Rows are one point carried round by a steady rotation, each followed by how many ticks it has turned.
The counts run from 0 to 1225.
[ 98  82 140 109 100 126 172 126 124 106 113 129 188 115 150 163 164 147
 104 121 123 135 115  93 151 106  92 121 139  72 130 103 125 144]	1143
[147 111 142 116 154 146 121 122  73 111 123 131 125  90  86 113 126 152
 115 137  82  56 163  89 175 125 108 127 137 114 122 141 109 110]	134
[102 106  97 153 101 148 122 154  81 126 105 112 126 153  84 132 104 117
  91 110 110 133 110 112 145 108 124 152 109  86 151 161  55 141]	309
[131 130 112 107  95  88 135  83 126 116 115 109 163  99  90 171 136 193
 126 114 125 112 102 128 120  91  66 126 132 128 131  99 154 149]	672
[185 125 141 128 133  90 164 120 143 115 138 125 115  96 131  92  86 166
  97  95 118 124 101 118 154 103 107 103  96 160 117 128 131  75]	1117
[100 126 122 106 140  90 167 118 157 138 117 146 151 123 122 119 117 138
  66  81  85 136  96 127 160 167  96 140  99 137 101 121 132 147]	950
[139 162 162 146 119  97 109 128 166 145 140 164 104  91  87  88 143 163
 166 150 137 127  96 131 122  90  82 141  94 120 112 116 115 124]	497
[172 103 139 126 137 162 134 119 139 115 123 123 102 154 104  74 133  82
 116  98 122 151  93 128 138 115  98  99  99  95 140 170  70 100]	158
[143  85 131 153 110 155  99  70 130 124 137 121 139 111 132 138 145 102
 171 133 130 133  65 123 110  93  80 108 124 102 180 142 136 139]	378
[116  96 152 122 124 107 128 104 144 120 115 125 137 117 135 137 144 183
 168 110  86 115 100  96 108 150 114 120  67  66 110 136 125 155]	42
[130 122 128 133  79 115 122 122 160 131 105 161 142  90 168 101 131 189
 167 154 113 112  92  93  95  88 107 149  93 109 145 119  95 123]	425
[111 111 169 155  95 150 130 115 113 108 137  99 129  69 167 168 114 128
 121 121  93 125  77 100 145  91 102 140 162 110 166 143 129 114]	922
[142 114 134 119 124  95 177 139 178 139 144 151 122 110 139  95 164 174
 100 129 139 132  78 154 158  96  85 122 127 125 107 113 161 103]	568
[133  87  86 140  65 117 186 116 128 126 151 175 128 140 109  99 151 160
  81 104 100 138  99 162 121 108  91 112 108 163 132 120 131 137]	95
[141 126  91 149 153 138 127 122 157 110 160 168 166 117  84 115 133 144
 113  86 142 104 149 128 186 130  76 100  83 128 105 115 158  96]	821
[100 134 150 119 173 112 101 117 153 145 135 125 115 116 120 135 164  79
 111 156 101 146  58 125 148 110  90 146 138  75 154 130  94 161]	162
[116 120 161 120  99 112 159  99 113 127 122 107 182  82 111 135 101 122
 121 109 158 182  89  72 168 107  74 145 128 114 120 103 137 130]	448
[112 129 159 169 138 146 120 137 114 134 181 117 111  72 112 152 138 143
 113 155  99 121  76 146 138 111  94 195 145 151 149 106 126 152]	3
[120 152 121 117 108 132 115  96 158 133 101 138 174 104 127 133 124 177
 178 140  94 120 118 103 103 147  77 170  79 122 126  99  98 154]	752
[131  75 157 113 162 127 155 100 112 122 146 103 144 106  80 114 172 120
 119 128 159 146 106  97 164  93  83 109 150  84 102 118 149 133]	1071
[126 172 122 129 120 109 130 168 106  97 119 144 128 115 105 156 129 137
  91 128  92  95 167  93 160  78 111 139 123  95 136 136  48 119]	1052
[162 115 141 168  75 143 154 143  88 110 142 134  98 106  70  86  99 151
 107 118 103 114 100 143 122 101 103 156 100 166 132 133 104 102]	6
[130  89  86 160 127 132  87 143 143 168 110 123 133 154  81 133 149 122
 155 164 143 113  70 167 126 101  96 132 101  79 164 128 130 141]	1017
[126 138 135 132  63 135 123 154 156 152  90 126 108 104 154 120 133 140
 147 147  83 120  73 149 116 102 115 152 111  86 159 147  73 107]	11
[ 97 118 161 152  96  94 135 135 121 106 150 134 131  69 167 187 141 143
 123 122  91 130 105  89 139  66 102 122 134  96 146 107 116 139]	506
[108 104  64 153 107 163 145 110 129 127 149 120 117  93  98 138 154 158
 124  76 138 124 114 150 171 104 100  96 138  98 118 164 159 107]	1147
[131 148 134  98 113 110 176 159 116  95 139 142 160 111 102 145 166 178
  80 140  99 120 164 116 148  83  88 145 136 120 107  96  97 131]	1054
[134 132 119 172 156 103 150 132 149 133 173 122 111  69 166 140  80 145
  86  90  95 119  94 129 176 123 133 143 106 150 115 134 130  97]	1115
[131 119 100 119 119 137 183 141 125 126 145 148 121 122 154 131 141 106
  64 110  50 130 117 138 147 109 121 119 135 121 157 140  66 115]	14
[144  99 112 116  91 173 161 103 135  90 132 156 160 141 108 102 164 139
  93 111 113 129  94 160 118 100  54 102 155 131 152 136 127 119]	926
[167  79 155 161 125 132 117 136 146 129 127 117 126 115 125 159 146 119
 143 147 101  83  71 173 138 111 101 109 112 121 158 110 155  93]	1177
[130 146 149 111 130 155 144 123 142  76 125 141 146 110 131 117 124 165
 116  82  72  99 145  95 145 146 103 133  87 106 108 155  92 110]	206
[127 113 104 175  92 119 136 149 134 171 157 132 116 108 130 143 145 116
 159 145  88 163 108 128  91  92 138 136  90 106 149 111  67 143]	722
[126 142 123 122  97  93 151  94 110  86 123 141 183 111 108 179 104 131
  88  85  98 120 131  92 150 112  70 117 116 138 132  98 118 145]	670
[131 112 170  99 156 136 141 117 156 101 113 151 172 126 149  95 110 136
  77 117  77  91  80 111 152 166  80 161 122 126 134 117 121 132]	623
[ 92 129 107 123 123 159 155 136 122 101 126 136 147 110 135 107  96 143
  56  85 116 123  99 119 199 119  88 160 157 114 132 146 103 103]	150
[136 140 117 150 102 165 118 137 121 154 128 114 144  59  95 159 131 132
 169 160 137 106 114 143 155  84  84 161 153 127 147 125 115  90]	139
[159 123 101 142 159 131 143 117 172 138 152 173 152 127 114  94 116 118
  88  98 116 105 107 163 169 139  79 118  94 168 118 118 149 103]	406
[101 117 111 107 144  64 121 122 126 164 125 146 128 124  91 144 170 123
 105 167  84 128  99 123 122 109 106 152 132  89 142 108  97 185]	800
